Here is a table of points, one per row:
np.array([0.5, 0.7, 0.9, -0.8, 1.1, -2.3, 0.6, -0.2, 0.9, -0.6, 0.6, -0.2, 1.5, 2.0, 0.6, 0.8, 0.5, 0.7, 1.1, 0.0, 1.5, 0.6, -1.1, -0.8])
np.array([-1.8, 0.3, 1.4, 0.8, -0.3, -0.1, 1.0, 0.0, -0.3, -0.9, 1.2, -0.7, -1.4, -0.3, 1.2, -1.3, 0.5, -1.1, -0.2, 0.8, 0.3, 0.1, -0.3, -1.9])
np.array([2.0, 0.6, 0.1, -2.4, 0.6, -0.8, 1.9, 0.0, 0.8, -0.4, 0.8, 0.1, -1.3, -0.9, -0.4, -1.9, -0.9, -0.1, 0.0, -0.7, -0.1, 0.7, 0.4, 0.9])
np.array([-0.5, 1.1, 0.4, 0.0, 0.2, 2.9, 0.6, 0.4, -0.9, 0.3, 1.2, 0.5, -0.4, -0.2, -0.4, -0.1, -1.0, 1.2, 1.2, 1.3, -0.3, 0.9, 0.3, -0.8])
np.array([-1.7, -0.7, 0.3, 1.6, 0.1, 0.1, 0.6, 1.1, 2.1, 0.7, 0.3, 0.5, -1.3, 1.2, 0.4, -0.5, 2.3, 0.9, -1.3, -1.5, 1.2, 0.6, -0.6, 2.2])
np.array([1.4, -0.8, 1.0, 0.2, 1.8, 0.1, 0.0, 1.6, -1.0, 0.8, 0.3, -0.7, 0.9, 1.5, -0.6, 0.2, 1.5, -1.0, -1.2, -0.3, -0.4, 0.9, 1.1, -0.7])
np.array([0.4, -0.5, -0.7, 2.0, 1.0, -0.4, -0.5, -1.0, -0.6, 2.0, -0.4, 0.6, -0.6, 0.2, 0.6, 0.8, -0.3, 1.6, -0.2, 2.7, 1.6, 0.2, 0.0, 1.7])
np.array([-1.0, 0.9, -0.3, -1.2, 0.2, -0.6, 0.9, 0.7, -2.9, 0.5, -0.5, 1.4, 1.9, -1.2, 1.2, -0.5, 1.6, 0.9, -0.3, -1.2, -0.6, 2.0, 1.3, 0.4])
np.array([0.8, -0.6, -0.1, -1.2, -0.2, 0.0, 0.7, 1.2, -0.5, 0.7, 0.9, -0.4, 1.6, 0.5, 1.3, 0.7, 0.4, 0.2, 0.5, -1.6, -0.7, 0.1, -1.7, -0.1])
np.array([-0.4, -1.0, 0.1, 1.8, 0.5, 1.3, 2.0, -1.2, 1.0, 0.2, -0.9, -1.2, 0.6, -1.1, -0.1, -0.8, -0.8, 0.8, 1.6, -1.8, -0.2, -1.1, 1.6, -0.2])
np.array([0.7, -0.5, -2.6, -0.3, -1.6, -0.8, 0.7, 1.5, 1.1, -0.4, 1.1, 0.2, 0.1, -0.2, -0.6, -0.8, 0.6, -1.1, 1.6, 1.3, 1.0, 0.4, 1.3, -0.8])
np.array([-0.2, 1.2, 0.2, -0.8, -1.8, 0.8, -0.6, 0.4, 0.4, 0.4, -0.2, -2.1, -0.4, -1.4, 0.6, 1.5, 1.9, -1.4, 2.2, 0.4, 0.9, 0.2, 0.8, 0.1])
np.array([-0.1, 0.7, 0.3, 1.0, -0.4, 0.9, -0.3, -0.1, 1.2, 0.7, 0.9, -0.8, 1.1, -1.4, -1.2, -0.3, 0.9, 1.5, -1.5, 0.4, -0.7, -1.2, -0.5, 0.1])
np.array([-1.0, -1.9, -0.5, -1.5, 0.5, -0.1, 0.2, 0.2, 0.0, 0.4, -0.4, -1.6, -1.5, 0.2, 0.8, 1.2, -0.3, -0.6, -2.5, 1.4, 0.2, -0.3, 1.3, -1.2])
np.array([0.4, -0.1, -0.1, 1.1, -0.3, -0.6, 2.1, -1.8, -0.9, 0.2, 0.3, 0.9, -0.4, 0.4, -2.6, -0.2, 1.1, -1.3, 1.5, 0.0, -0.4, -0.6, -0.2, -0.3])
np.array([-0.2, -1.0, 0.0, -1.3, -1.3, 2.0, 1.0, -0.9, -0.9, 1.2, -0.6, -0.8, 0.5, -0.5, -0.3, -0.6, -1.5, -1.2, -0.5, 1.0, -0.1, 1.1, -1.4, 0.9])
np.array([-0.3, 0.5, 0.4, 1.4, 0.6, -0.4, -1.7, -0.7, 0.7, 1.6, 1.3, -2.5, 1.1, 0.1, 0.5, -1.9, -2.1, -0.8, 0.9, -1.0, -1.0, 0.1, 0.3, 0.1])
np.array([-0.2, 0.2, -0.9, 1.1, -0.6, -0.6, -0.9, -0.8, -0.4, -1.9, -0.2, -1.0, 2.9, 0.2, -0.5, -0.5, 2.2, -0.7, -1.9, 1.2, 0.2, 0.0, 0.4, 0.2])
np.array([-0.5, 0.4, -0.3, -0.7, -1.7, 1.0, -0.6, -0.8, -0.6, -1.3, 0.2, -0.3, -0.7, 1.9, 0.2, 0.7, 0.5, 1.6, -0.3, 0.1, 0.7, 1.0, 0.2, -2.3])
np.array([0.0, -1.2, 1.4, -1.0, 1.7, 0.0, -0.9, 0.7, 0.6, -1.8, 0.2, 0.4, 1.3, -0.3, 0.0, 0.9, -0.5, 0.6, 1.4, 0.4, -1.5, 0.4, 1.0, 1.9])
np.array([-0.6, 1.5, 0.2, -0.8, 0.5, -0.7, -1.8, 0.8, 1.0, 1.4, -0.4, 1.8, -0.2, 0.0, -1.4, 0.7, -0.5, -1.4, -0.9, -0.7, -0.4, -1.1, 0.5, -0.4])
np.array([-0.1, -0.5, -0.7, -0.1, 0.2, 1.7, -1.8, -1.6, 1.0, 0.0, 1.3, 1.6, -0.7, -0.1, 0.2, 2.7, 1.1, -0.6, 0.8, -1.2, 0.2, -0.1, 0.5, 1.7])
np.array([-0.1, -1.3, -0.6, 2.2, 0.1, -2.1, -0.6, 1.2, -1.4, -1.4, 0.7, 0.9, -0.6, -2.0, -1.0, 1.8, -3.3, -0.3, -0.1, 0.2, -0.6, 0.3, -1.4, -0.8])
np.array([-0.6, -0.2, 1.7, -1.5, 1.3, 0.6, 0.6, 0.8, 0.2, -0.3, 0.2, -1.1, -0.9, 0.8, -1.4, -0.6, 0.0, -0.7, -0.4, 0.3, 0.9, 1.3, -1.1, 1.5])
np.array([0.0, -0.4, -1.4, -0.7, 0.0, 2.1, -0.2, 1.0, -0.8, -0.5, 0.3, 0.5, -0.3, 0.6, 0.9, -1.4, 0.3, -1.6, 0.1, -0.1, 0.4, -2.9, -1.1, 0.2])
np.array([0.9, 0.4, 0.7, 0.8, 1.1, -1.3, -0.6, -1.5, -0.1, -0.2, 0.0, 0.4, -1.3, -1.0, 1.8, -0.4, 0.5, 0.5, 1.0, 0.8, 0.2, -1.4, -0.5, 0.6])
np.array([0.6, -0.9, 2.8, 0.6, -0.9, -0.4, -1.6, 0.9, 0.7, 1.8, -0.5, 1.2, -0.4, -0.2, -0.7, -1.6, 1.7, 1.4, 0.8, 0.3, 0.0, -1.1, -1.0, -1.6])
np.array([-1.9, 0.5, -2.5, -0.8, 1.2, -0.2, 0.3, -0.7, 0.5, 0.6, 0.2, -0.3, 0.1, 1.6, 0.0, 0.4, -0.5, 0.7, 1.8, 0.9, -1.4, -0.6, -0.5, 0.7])
These points spread out most along one direction. How far along it is each point below, from 0 to 99? 50 is the average, and the first point above lies past it. One standard deviation of the points above along it is 16.
np.array([0.7, -1.2, -1.7, -1.2, -0.3, 0.3, -1.6, -2.5, 0.1, -1.1, -0.9, 0.2, -0.4, 0.1, -0.3, -2.6, 1.3, 0.2, 0.3, -0.1, -2.0, 0.6, 0.2, -1.0]) 54
np.array([-0.8, -0.3, 0.0, -0.3, -1.8, -2.6, -1.0, -0.3, -1.5, 0.3, -1.3, -0.1, -0.6, 0.6, 0.5, 0.2, -0.6, 0.2, -0.2, -1.7, -0.2, 0.0, -0.2, 1.6]) 46
np.array([0.3, 0.3, -1.4, 0.9, 0.3, -0.6, -0.6, 0.4, -1.5, -0.2, 1.8, 0.3, -1.6, -0.6, -1.8, 2.0, -1.8, 1.3, -2.4, -0.8, -0.6, -1.9, -0.1, -0.5]) 24
np.array([-0.2, 0.5, -0.4, 0.0, 0.5, 0.0, -0.1, -1.8, 1.0, 0.6, -0.4, 1.7, 1.1, -1.6, 0.5, 0.1, -0.4, -0.5, -1.9, -0.4, 1.0, -0.1, -0.2, -1.4]) 45
np.array([0.0, 0.3, -0.6, -0.3, 0.8, 1.2, -1.2, 2.5, 0.1, -1.4, -3.0, -0.8, -0.3, -1.0, -0.6, -0.9, -0.9, 0.7, 0.3, -0.4, 2.0, -0.1, -0.9, -0.6]) 51
np.array([1.1, 0.3, 0.7, 0.2, -2.3, 0.3, 1.0, 0.5, 0.1, 0.0, -0.1, 0.8, -0.2, 1.8, 1.0, -1.1, -1.4, 0.6, -0.5, 0.3, -0.3, 0.2, 1.9, 1.6]) 54
np.array([1.3, -0.8, 1.8, -0.9, -1.3, -0.6, 2.3, 0.9, 1.2, -1.1, -1.0, 0.1, 1.6, -0.5, 1.2, 1.6, -1.1, 0.1, -1.5, 0.5, -0.9, -1.3, 0.1, -0.2]) 55
np.array([0.1, 1.5, 0.4, 0.9, 0.6, -0.8, -0.5, -1.1, -1.0, -0.1, -0.3, 0.9, 0.7, -0.1, -0.9, -0.4, -1.6, -0.3, 1.3, -0.4, 1.9, 0.0, 0.1, -0.5]) 32
np.array([1.0, 1.9, -0.2, 1.4, -0.1, 0.5, 0.6, 0.2, 0.4, -0.7, -2.6, -0.5, -1.4, 0.9, 1.1, 1.9, 0.6, -1.1, -0.7, 0.0, -1.9, 1.8, -0.4, 0.0]) 56
